In the rows, zero is written as 128.
One turn sends every row of this set to another row. A few are shown first. Where does it send the rows asked after them?
k_685: [134 105  91 152 126 115 132 137 106 110 123 154 129 119 119 142 179 147
 139 113 104 149 110 170 124 135 158 132 147 145  98  88 116]
k_517: [124 114 122 118 122 121 134 112 143 155 114 149 146 134 129 144 158  96
 140 102  87 146 111 143 134 163 146 145 159 105 115  80 126]
k_73: [116 105 118 119 118 126 113 119 123 108 143 103 137 120 124 149 163 111
 120 128 103 123 125 149 129 105 127 115 145 146 112  47 129]
k_959: [143  92 121 124 121 135 116 132 135 124 120 136 134 135 141 171 146 109
 167 123  96 144  99 140 125  92 135 107 153 132 125  93 121]
k_706: [130 103 120 146 141 130 145 132 127 101 131 145 102 133 153 147 144 119
 116 111 102 122 123 134 116 108 177 127 142 121 111  56 127]
k_75: [136 108  84 146 117 105 157 145 111 112 146 165 137 114 117 147 136 126
 139  97 107 116 142 170 125 122 145 120 143 134 109  84 106]
k_323: [138 129  96 120 119 124 148 120 130 115 123 184 134 119 121 149 154 116
 157  93  72 132 131 151 120 134 143 160 160  95 110  86 123]
k_165: [129 109 120 141 124 106 143  97 134 144 117 129 137 115 105 152 146  96
 124 117  91 142 127 135 138 139 138 158 166 133 119  73 118]
k_658: [126  83 122 125 116 127 134 163 111 110 135 145 134 124 126 140 149  91
 165 102 103 119 120 152 120 138 142 158 156 167 121  68 130]
k_837: [132 116 125 125 114 102 149 104 125 128 114 124 136 125 106 122 170 109
 126  97 118 136 135 132 126 127 169 143 186 114 106  84 129]
k_63: [123 124  96 108 135 114 138 114 150 148 135 154 134 123 119 153 133  86
 130  97 105 116 122 147 140 146 138 143 142 115 139  88 119]
k_563: [149 121 111 156 116 153 135 124 105 103 117 156 124 134 136 141 138  94
 148  98  96 112 126 158 106 152 155 143 181 136 119  77 131]
k_683: [128  98 121 135 105 148 129 135 127 112 129 141 127 127 138 162 117 105
 171 138  94 116 117 149 115 130 143 103 155 128 137  74 115]
k_212: [130 132 102 116 120 139 129  99 112 101 123 164 128 111 126 132 148 104
 163  72 104 113 116 171 109 130 163 140 157 128 102  98 138]
k_97: [117 109  93  94 128 121 117 133 136 114 126 124 137 138 131 141 166 111
 124 109 117 113 131 175 135  97 144 128 129 121 133  79 145]
k_356: [139  76 105 119 111 125 126 130 128 117 157 142 154 125 118 157 149  93
 163  71 100 115 114 142 125 117 138 135 153 151 116  89 152]
k_243: [124 107 117 110  99 132 130 120 135 117 140 131 146 133 119 141 126 110
 185 118 104 130 118 151  92 100 159 112 151 112 125  93 143]
k_540: [123 110  94 127 131 110 137 116 142 113 135 169 130 113 124 176 151 109
 138  94  97 138 106 152 114 118 130 155 129 125 115 112 133]
k_13: [141 116 100 152 144 111 156 113 104 124 149 151 128 119 128 149 161 132
 148 104 115 137 111 132 121 135 146 100 170 128 103  85 129]
k_749: [129 123  95 130  91 133 128 135 113 114 140 109 137 118 103 149 144 109
 120 119  83 130 130 165 123 149 182 112 150 119 119  98 141]
k_573: [134 113 112 144 117 147 141 122 116 124 142 101 149 143 105 147 164 123
 145  83 104 147 146 152 138 125 149 136 168 108 104  98 133]
k_603: [134 125 125 123 121 138 130 148 133  98 125 123 126 127 127 149 136 112
 168 153  89 126 115 144 115  93 142 125 157 139 120  79 131]
k_53: [108 111 113 122 112 136 131 150 120 136 164 111 142 133 127 148 160 111
 156  76 124 131 116 154 128 136 149 134 152 100 105  99 119]
k_571: [133 113 113 114 122 123 128 102 136 116 116 141 130 116 122 142 146 121
 186 119 101 137 115 159 129  73 147 127 150 120 109  89 126]
k_755: [106 116 116 103 111 117 142 124 126 116 127 129 141 134 144 126 149 101
 150 100 115 116 135 165 123 127 150 117 156  82 118  58 146]
k_977: [119  90 120 137 124 129 131 116 118 141 142 162 127 117 128 170 156 116
 132 119  91 132 107 125 102 138 142 142 135 161 121  92 124]
k_9: [115 109 105 109 120 120 116 118 140 141 123 145 136 108 105 153 152 107
 118 115  77 125 120 151 145 142 146 154 137 147 119  84 112]
k_437: [145 136 117 112 126 118 138 155 116 150 130 117 137 138 137 134 178 104
 133 112 107 151 118 155 128 108 163 124 141 125 109 100 130]
k_410: [130 107  98 118 135 148 132 102 131 102 143 156 146 138 112 138 158 104
 165  85  88 130 113 148 136 120 151 135 168 133 101  84 172]
k_133: [128 128 113 130  98  99 153 122 111 141 137 106 138 108 114 126 151 108
 145 109 113 130 132 162 117 116 177 132 143 117 101  98 139]
k_144: [135 116 123 124 113 150 131 120 135  93 117 121 142 135 119 152 137 117
 173 137  84 143 119 148 104 115 153 111 161 120 125  92 151]
k_409: [138 149 102 124 124 139 137 152 121 123 161 118 130 133 124 153 145  89
 118 123  97 138 122 146 131 128 150  99 150 124 113  85 124]
k_867: [126 125 126 104 122 119 141 140 150 135 126 149 147 147 142 136 170  97
 118  81 111 128 117 141 137 125 151 124 157 108  95  95 128]
k_338: [124 114 111 129 146 143 147 129 112  96 124 155 121 135 118 126 152  96
 166 118 101 131 127 153 132 136 153 156 177 148 115  68 150]
k_735: [115 116 121 126  99 130 122 117 128 108 130 123 133 111  94 132 161 116
 108 116 104 120 130 150 121 154 168 136 156 151 108  75 111]
k_669: [130 122 105 122 121 132 131 142 152 112 144 136 136 138 118 157 146  92
  96 100 118 108 130 150 130 140 143 122 140 142 125  92 115]
k_988: [154 111 113 138 125 150 134 109 138  97 129 141 126 130 141 144 159 136
 129  91  85 119 134 143 114 124 177 118 133 116 113  56 133]
k_32: [131  92 123 124 107 128 125 122 109 111 115 103 142 135 128 142 165 107
 133 120  99 134 136 146 118 141 148 116 179 111 134  52 142]
k_178: [139  99 128 146 115 143 122 141  99 124 131 155 131 131 141 157 143  91
 129  99  90 123 110 140 114 112 140 133 170 167  98  78 118]
k_923: [132 104 112 102 108 126 117 154 134 124 131 134 131 133 128 142 141 112
 175 134 101 118 114 149 104  84 157 133 146 131 134  92 131]
k_187: [129 106 106 121 106 142 129 113 126 109 104 146 123 120 117 136 131 124
 184 135  93 117 133 170 119 118 170 129 155 118 138  85 125]
k_439: [108 126 121 133 131 156 146 134 107 118 144 107 129 125 110 141 160 129
 133 113  89 122 149 149 153 124 152 137 157 138  95  87 126]
k_946: [142  98  95 122 122 126 142 145 106 130 136 170 146 129 134 149 160 138
 140  85  84 124 124 148 127 146 162  93 155 123 113  96 124]
k_5: [127  84 121 117 122 113 128 147 119 100 127 145 109 120 142 150 153 117
 126  84 109 144 115 142 105 106 179 134 136 116 115  66 110]
k_228: [106 113 104 119 135 139 136 165 109 130 150 110 114 126 124 149 156 119
 134 102 119 106 131 150 143 130 159 140 150 132 128 107 122]
k_456: [144 112 115 137 121 133 150 117 106 140 131 172 128 124 121 144 150 116
 147 119  77 122 140 121 107 146 150 149 170 130 130  68 117]
k_817: [136 103 106 115 131 124 120 114 105 121 128 157 130 117 125 153 151 100
 138  72 110 126 110 150 116  85 149 136 155 158 108 109 133]
k_122: [153 102 114 121 117 121 136 112 129  95 142 135 129 111 127 148 151 121
 142  66 108 132 132 140 100 113 170 121 132 109 119  60 112]

k_178 moves to k_563
k_517 moves to k_63
k_338 moves to k_410
And these:
k_977 moves to k_456
k_122 moves to k_5
k_187 moves to k_571
k_439 moves to k_573
k_97 moves to k_73
k_735 moves to k_837
k_685 moves to k_13
k_243 moves to k_923
k_749 moves to k_133

